128 stands for zero in the data rows.
Here are some points, each followed by its number:
96 160 80 128 96 160 112 144 80 176 128 112 144 96 144 80 112 144 80 160 160 96 144 160 80 80 80 144 144 176 128 160 0
144 112 144 176 144 128 128 144 128 112 128 96 96 128 80 112 128 128 144 128 96 112 80 128 160 112 112 112 96 96 96 144 1
160 160 80 112 112 112 112 176 96 112 160 96 112 80 144 160 128 160 128 80 160 80 144 80 144 112 144 80 80 144 96 112 2
96 144 128 160 144 80 176 112 176 176 112 176 80 176 160 160 128 112 176 160 176 128 80 96 80 96 160 112 80 80 80 176 3
176 176 96 96 112 112 112 160 96 128 96 80 96 112 128 128 160 144 160 80 176 176 96 96 160 176 96 96 96 112 96 80 4
160 112 144 144 176 80 128 96 96 96 112 128 144 144 176 112 96 96 160 144 112 176 96 160 80 160 112 160 80 112 112 160 5
80 80 144 80 80 160 160 144 96 176 160 112 80 128 80 144 80 80 128 144 144 80 160 80 176 176 176 112 112 176 176 80 6
112 96 144 112 128 128 80 112 96 160 144 144 160 144 112 96 128 96 112 144 112 128 144 160 112 96 128 160 160 144 144 144 7
80 160 112 144 112 112 144 96 160 112 160 112 112 144 144 160 176 96 80 160 144 80 176 128 112 80 112 176 144 112 144 160 8
112 128 112 144 160 128 144 144 144 96 160 144 112 96 144 112 160 128 112 96 128 144 128 144 128 160 128 128 128 128 112 112 9
176 96 160 96 112 176 80 176 160 160 144 80 80 80 96 96 160 176 160 112 176 80 80 80 176 80 144 112 112 176 176 112 10
128 144 80 144 112 144 96 176 176 160 80 176 112 176 160 128 96 176 96 160 80 176 112 112 144 80 112 96 80 80 128 128 11
144 144 128 112 144 80 112 112 112 160 112 80 160 128 80 80 144 144 160 96 160 128 96 112 176 144 128 144 176 160 112 80 12
112 96 96 176 144 128 128 96 144 112 160 112 144 96 128 128 112 128 112 160 96 112 144 128 160 128 96 112 128 112 112 112 13
160 80 112 112 112 176 160 176 128 160 176 144 176 144 96 80 112 176 144 96 128 160 176 112 112 96 80 160 176 112 160 160 14
96 80 96 176 96 176 112 80 176 80 160 160 176 160 176 160 128 80 176 96 176 160 80 160 96 112 128 160 176 128 80 176 15
80 112 144 128 160 96 176 112 96 160 96 128 96 144 128 176 160 144 144 128 96 144 160 144 112 96 176 80 80 96 160 160 16
128 80 96 112 96 160 128 96 112 144 144 96 160 112 112 144 160 160 80 80 112 80 144 176 128 96 112 160 144 160 144 96 17
80 128 80 160 80 144 176 160 176 80 176 96 176 160 128 128 160 80 80 128 80 112 144 96 112 80 96 176 128 96 112 176 18
80 144 80 176 96 144 144 128 144 176 80 176 128 80 160 128 112 96 128 128 160 96 80 176 80 80 160 96 96 80 112 176 19
176 112 80 160 160 96 96 176 176 176 80 96 128 112 112 80 80 144 176 176 144 112 80 80 160 112 112 96 144 160 176 144 20
160 80 144 128 160 176 128 80 128 96 96 160 128 144 144 176 176 112 80 112 112 144 160 176 128 80 176 160 176 96 96 80 21
128 96 128 176 160 176 112 80 144 128 96 176 112 112 144 176 144 80 128 160 96 160 80 176 96 112 128 96 128 80 80 128 22
176 112 128 80 144 160 80 128 96 128 144 80 96 80 112 96 112 176 176 96 176 112 80 112 160 144 176 144 160 128 144 96 23
160 96 176 160 176 80 80 96 80 160 96 96 96 160 128 80 128 112 96 176 80 176 160 160 176 128 160 160 160 128 160 160 24
144 112 160 160 128 96 80 160 80 96 128 112 144 128 144 160 144 80 96 128 128 112 160 176 160 160 160 96 96 144 112 112 25
96 128 112 160 176 112 160 112 144 112 128 160 96 80 112 96 128 128 160 112 160 144 112 128 144 160 80 144 112 96 80 112 26
96 80 160 80 96 176 160 112 112 128 128 112 96 144 80 96 112 80 160 96 96 96 176 144 176 144 80 80 112 128 128 96 27
112 80 96 144 80 160 160 80 160 160 160 128 144 96 160 128 160 96 96 112 80 80 128 144 128 144 160 160 160 160 144 128 28
112 176 176 96 144 96 128 176 112 96 176 176 160 128 176 128 176 144 128 144 176 144 128 112 96 176 80 112 128 176 112 128 29
112 80 176 176 144 176 128 80 96 80 80 80 80 176 176 96 80 176 160 160 80 144 112 176 176 176 176 128 80 80 144 176 30
80 96 176 96 112 160 160 160 128 160 128 144 176 128 80 112 160 96 144 112 96 128 176 144 160 160 112 80 96 176 160 112 31
144 112 80 128 96 176 80 144 80 128 160 112 176 80 176 160 128 80 80 176 144 80 176 176 96 80 128 160 176 160 128 176 32
176 128 128 96 176 128 96 160 160 112 176 112 128 96 176 160 144 160 128 96 144 112 128 96 112 160 144 144 80 128 160 144 33
144 128 112 112 160 96 96 96 112 128 176 144 112 112 96 112 144 128 96 80 160 128 112 112 112 176 96 80 144 160 112 128 34
144 144 160 112 112 144 144 144 160 144 112 160 112 144 128 128 176 128 112 128 144 128 176 144 96 96 128 160 176 128 112 96 35
160 176 112 128 80 144 144 144 96 80 80 96 112 128 80 160 144 176 144 80 144 96 112 96 144 112 96 80 96 144 80 144 36
New points follow, each followed by the numbers of its three nearest points above by angle, nearest first.
176 160 128 96 96 144 96 176 112 160 96 80 160 80 128 96 96 176 112 144 176 80 128 80 144 112 128 80 112 160 176 160 10 20 2
80 128 96 144 160 128 144 128 128 144 144 144 112 112 96 112 144 112 160 80 160 144 112 128 144 160 96 96 112 128 96 128 26 9 34
112 128 144 144 160 144 144 160 112 112 128 176 176 144 160 144 96 112 128 176 112 112 160 96 96 128 80 128 112 112 128 96 29 13 11
144 160 80 128 112 112 128 176 112 144 112 80 144 112 112 80 112 144 144 112 176 96 112 96 144 112 128 80 144 112 144 160 20 2 36
128 176 144 112 80 128 160 96 80 96 96 144 80 160 80 144 80 112 176 112 80 160 128 96 144 128 176 160 144 128 160 128 6 30 27
96 96 80 176 80 160 176 112 176 176 160 176 128 176 160 80 144 80 96 176 160 112 96 176 80 144 144 176 176 80 96 176 15 19 28
176 176 160 112 80 96 176 160 112 96 176 96 80 96 80 176 176 96 80 112 160 80 144 112 176 176 176 80 144 176 160 80 6 2 25
96 160 128 144 144 128 96 144 160 144 160 144 112 96 128 144 128 160 144 144 160 160 112 144 128 128 112 144 144 112 128 144 26 29 9
96 144 160 160 112 128 112 160 144 128 144 144 96 128 144 128 112 112 128 144 128 144 144 80 128 128 160 144 112 128 160 112 6 11 3
112 112 96 176 128 144 128 112 96 112 80 144 160 96 160 144 80 128 144 144 96 112 96 144 112 112 80 96 96 80 112 160 19 22 13
144 144 112 144 112 96 112 112 144 144 112 160 80 160 96 144 96 160 144 144 112 160 112 128 160 128 144 176 128 128 112 128 11 24 3
128 128 160 160 128 112 128 128 160 128 112 112 144 112 112 160 176 96 96 112 144 144 144 128 144 144 128 112 144 160 96 128 25 35 9
80 112 112 144 144 80 144 96 176 176 128 128 96 128 160 128 128 80 176 112 176 128 80 160 112 96 160 144 160 144 160 176 3 19 15
128 128 128 144 144 128 96 144 96 176 160 112 128 96 128 112 128 144 160 128 128 128 128 112 160 144 128 144 144 144 144 128 23 12 10
144 176 176 128 128 96 80 176 80 80 112 160 112 176 176 112 96 112 112 176 80 96 176 80 112 80 144 144 144 128 160 160 24 7 32
144 96 144 160 80 112 176 160 160 80 144 176 96 176 128 144 128 80 144 112 128 144 96 96 96 128 176 160 128 96 80 144 3 15 18
144 176 128 144 96 96 80 112 80 128 176 112 128 80 128 160 96 160 80 96 128 80 160 80 128 160 96 96 128 176 176 144 2 34 33
80 112 96 112 176 80 112 112 144 80 160 128 176 160 176 160 80 112 176 80 112 112 96 144 112 176 96 80 80 144 176 144 5 33 15
176 144 144 96 176 80 112 144 160 112 96 128 80 160 112 128 176 144 112 160 160 176 176 112 144 160 80 112 144 176 176 112 29 24 4
128 160 144 128 144 80 144 96 160 128 112 144 144 112 128 128 176 144 128 128 160 160 96 112 144 160 112 128 160 160 160 96 12 29 34
176 144 112 176 176 176 160 160 176 96 160 176 144 96 160 144 112 128 128 160 112 160 96 128 80 144 96 80 96 80 80 176 22 9 5
80 144 96 176 128 112 128 80 112 176 80 144 96 96 176 160 112 80 176 96 176 112 96 144 80 112 128 112 128 144 144 176 19 3 15
144 112 160 96 176 112 80 96 112 144 80 96 176 176 112 80 144 160 144 160 96 176 80 128 176 176 176 176 176 80 176 80 24 12 23
128 128 176 128 144 80 176 112 176 80 176 80 160 176 144 96 96 80 160 176 160 176 128 144 128 112 80 176 176 80 80 96 5 15 18
112 80 112 96 80 176 112 128 128 160 176 144 112 176 144 144 144 160 112 128 144 112 112 160 80 96 144 144 176 160 176 80 17 28 7
160 96 112 112 176 80 96 144 176 128 80 80 96 176 144 96 176 96 160 112 144 176 96 176 112 144 80 96 128 176 176 112 20 4 5
160 144 160 96 160 80 96 144 176 128 144 160 128 128 144 128 144 128 96 160 112 128 144 128 80 144 128 160 160 80 96 96 35 29 21
96 80 96 176 160 96 128 160 128 96 128 80 176 144 112 176 112 80 128 96 80 176 112 176 112 80 96 176 160 96 176 176 18 15 5
112 112 160 96 160 144 160 80 128 96 96 144 80 160 96 176 176 128 80 128 128 160 144 144 112 80 160 144 96 80 128 96 21 16 35
